One turn sends every row of this set to another row. A few are shown first. Where does it send the rows asked after them?
J207: [-12.4   9.4  12.9   7.9   9.0 -12.8   6.6 -23.2  10.6 -13.6 -15.3  -2.1
 -12.6   2.9   4.2  26.4]
J261: [-13.2   0.0 -11.5  14.7  20.2  -9.5  11.1 -18.4   6.5 -13.6 -16.8  -1.9
 -18.6  -2.9  -6.8  19.9]
J91: [ -4.4  23.2   7.4  -9.5 -20.1  10.9  17.1  -3.7 -13.7  23.7   5.6  -9.3
  11.8 -10.7  -8.4  -8.1]
J803: [-21.7  -5.0  -4.8   5.7 -19.1  17.9  21.3 -14.5  -4.8   0.9 -10.2   2.8
  -5.0  -6.4 -23.7 -15.1]
J265: [ 14.6  24.4  13.0  -7.0   7.9 -21.8   3.5 -17.7  -1.5   7.6  -1.4  -5.2
  -4.3   2.2  -3.6  27.8]
J291: [ 11.5   9.2 -14.2 -24.1  37.5 -17.1 -12.8  -8.7  12.2   9.2   4.3   0.2
  -6.1  -3.9 -10.6  -1.3]
J947: [ 20.9  16.9  12.2 -21.5  21.0 -25.4  -9.0 -11.9   6.6  12.4   2.7  -3.5
  -2.6   4.4  -8.9   7.0]
J231: [-15.7 -36.5 -14.9   0.7 -16.8   8.7  -0.9   9.1  -9.7 -11.6  -7.3   6.1
  10.3   3.6  11.1 -11.4]
J626: [-13.7   9.9   7.8   4.9 -22.0  10.6  27.8 -14.2 -13.5  14.0  -4.4  -5.6
   3.5  -6.3 -13.1 -11.3]
J690: [ 19.9  23.5  -2.6 -22.7  20.6 -19.9 -10.4  -8.3   5.1  12.3   4.4   0.4
  -0.1  -1.3 -15.2  17.0]
J634: [ 10.1 -15.2   0.1 -24.1 -24.4  -1.9  -7.3   7.8 -17.6  10.6  13.3   4.4
  23.2   2.6  15.4  -6.3]
J235: [  2.6 -21.2 -15.8 -27.1 -12.6   2.7 -16.0  12.9 -11.1   4.8  10.3  11.8
  24.2   1.8   7.5 -14.8]
J944: [ -4.0  24.2  -6.4 -24.0 -14.0  17.5  -0.3   5.5  -5.8  19.3   9.7  -2.4
  11.8 -13.0 -16.0 -10.1]
J430: [ -8.6 -30.6   2.4   3.5 -28.1   4.5   7.8   3.4 -15.0  -6.2  -3.5   0.4
  10.2   6.4  19.5  -5.1]
J838: [-10.7  10.9 -18.5 -23.6 -11.2  25.8  -8.1   4.5   1.8   7.5   3.9   5.1
   4.2 -12.3 -28.1 -13.9]
J526: [  1.2   3.7 -11.2 -17.4  42.9 -19.2  -6.2 -11.3   2.2  -1.8  14.9  10.8
  -0.3 -15.8   1.9  -5.5]
J111: [  9.6   9.8 -23.5 -19.4  33.2 -13.5 -14.6  -4.7   9.7   2.6  -1.8   7.0
  -5.4  -4.5 -21.6   7.3]
J500: [ 18.5   3.6  30.5  -9.5  12.2 -20.8  -4.0 -15.8   2.6  -7.7   4.9  -2.7
 -15.2   6.3  -3.8   5.6]
J346: [ 14.6 -10.2  16.2  -3.0  -0.9   1.8  25.2  -8.8   1.5  18.8   0.6  15.2
  28.9   4.7  16.0  -9.0]
J610: [  3.7 -20.6   9.5  -7.4 -30.7   0.0   5.0   1.8 -19.5   4.1   6.3  -1.1
  17.2   5.6  21.1  -2.6]
J830: [  3.0 -22.2 -13.5 -12.0  -0.8  33.6  -7.9   5.8  27.0  -9.8   0.8  12.2
   4.3  -2.7   8.3  -2.0]
J750: [ 14.4   0.4   4.3 -13.5   8.1  11.3   9.6  12.6   9.0  20.9   6.3   7.6
  34.2  -1.9  19.5  -7.9]
J468: [ -5.8   7.1 -12.6  21.7 -33.8  -6.9   2.2   7.3  -3.9   5.5  14.0  -0.3
  13.9   4.1  16.4   2.1]
J40: [ 10.0  -7.6 -11.3 -18.6   8.9  26.4  -7.1  19.3  21.4   7.1   7.0   6.1
  20.7  -4.7  14.9  -5.3]
J467: [-22.2   1.0 -12.7   5.8  24.8  -7.5   1.9 -19.4  14.6 -17.4 -13.7   1.6
 -14.6  -5.6   2.6  18.2]
J937: [-18.6  -2.5 -17.9  -8.0 -14.1  24.5   1.5  -5.2   2.8  -2.3  -6.6   7.8
  -5.4  -8.8 -30.4 -16.6]
J216: [ -1.1  13.5   8.0  11.1   7.1 -16.6  14.7 -21.4   0.9  -4.2 -10.8  -6.0
 -13.3   0.2  -0.5  30.0]
J748: [ -8.8  -2.3 -28.4  -0.4  32.1  -7.8  -3.6 -10.1  11.7  -9.9 -12.4   5.6
 -14.7  -5.8 -18.1   8.6]
J341: [-20.2   4.0 -14.5  -5.5  37.9 -10.0  -7.6  -4.0   9.2 -18.4   3.4  10.4
  -0.6 -15.0   6.9   4.7]
J868: [  8.8 -14.2 -28.4   5.5 -20.4  -7.7 -14.7   6.0   3.7   2.5  13.8  14.7
   3.2   9.1 -14.7 -23.4]
J422: [  9.0 -25.1  14.0   3.4 -12.9   9.1  23.2 -23.5   8.2   1.0  -6.0  21.3
  12.5   7.1   8.2  -5.6]
J260: [  6.7  12.0  -8.6   5.6 -37.6  -6.7 -13.9  13.0  -0.1   6.0  18.6   3.5
  13.9   7.8   7.0   3.0]
J761: [-11.4   0.0 -25.9  -9.2  39.7  -8.6  -6.4 -11.4  15.0  -5.8  -3.8   2.7
 -12.2  -8.8  -3.6   3.0]
J901: [ -4.4 -19.0 -31.5  20.8 -16.9  -8.8   2.2   0.2  -0.6   2.0   9.6  11.6
   2.8   3.6  -4.8 -24.8]
J779: [ 14.4   0.5 -17.3  -2.1 -31.9  -6.3 -22.8  11.3   5.3   4.7  18.5  10.4
   7.8  10.4  -9.1  -9.9]
J2: [-23.1   3.7   5.8   5.2  21.1  -5.9  -6.3  -4.4  12.9 -29.7  -8.7   5.4
  -8.1  -4.4   6.8  17.8]
J898: [  8.7  18.3  25.5  -5.8   7.8 -21.9   1.4 -19.8   7.1   2.1  -6.7  -4.7
  -4.9   9.2  -0.9  21.2]
J809: [ 20.5   3.0  10.9 -19.7  29.2 -25.6  -5.5 -16.8  -2.3   4.1  15.7   3.6
  -7.6  -4.6  -2.1  -6.5]
J13: [ -2.5   4.9  28.8   3.6   6.9 -12.4  -3.9  -9.3  10.1 -25.0  -8.0  -0.6
 -14.8   6.0   1.1  18.5]
J39: [  2.5 -31.7  -2.0  -1.2 -11.7  25.0   7.3 -15.6  20.4 -12.7  -6.4  20.3
  -1.3   2.6   6.4  -2.4]
J127: [-12.0  -8.2 -24.5  28.8 -23.5  -9.1  10.0   1.3  -5.0   3.0   9.2   3.9
   8.1   0.8  11.6 -10.2]
J707: [ -8.9 -32.1 -23.7 -14.6  -9.6   7.1 -11.9  14.4  -6.8  -6.1   0.1  12.2
  17.9   0.9   4.6 -17.4]

J838 turns into J937
J216 turns into J265
J341 turns into J2
Now find these:
J207 turns into J898
J610 turns into J634
J779 turns into J868
J830 turns into J39

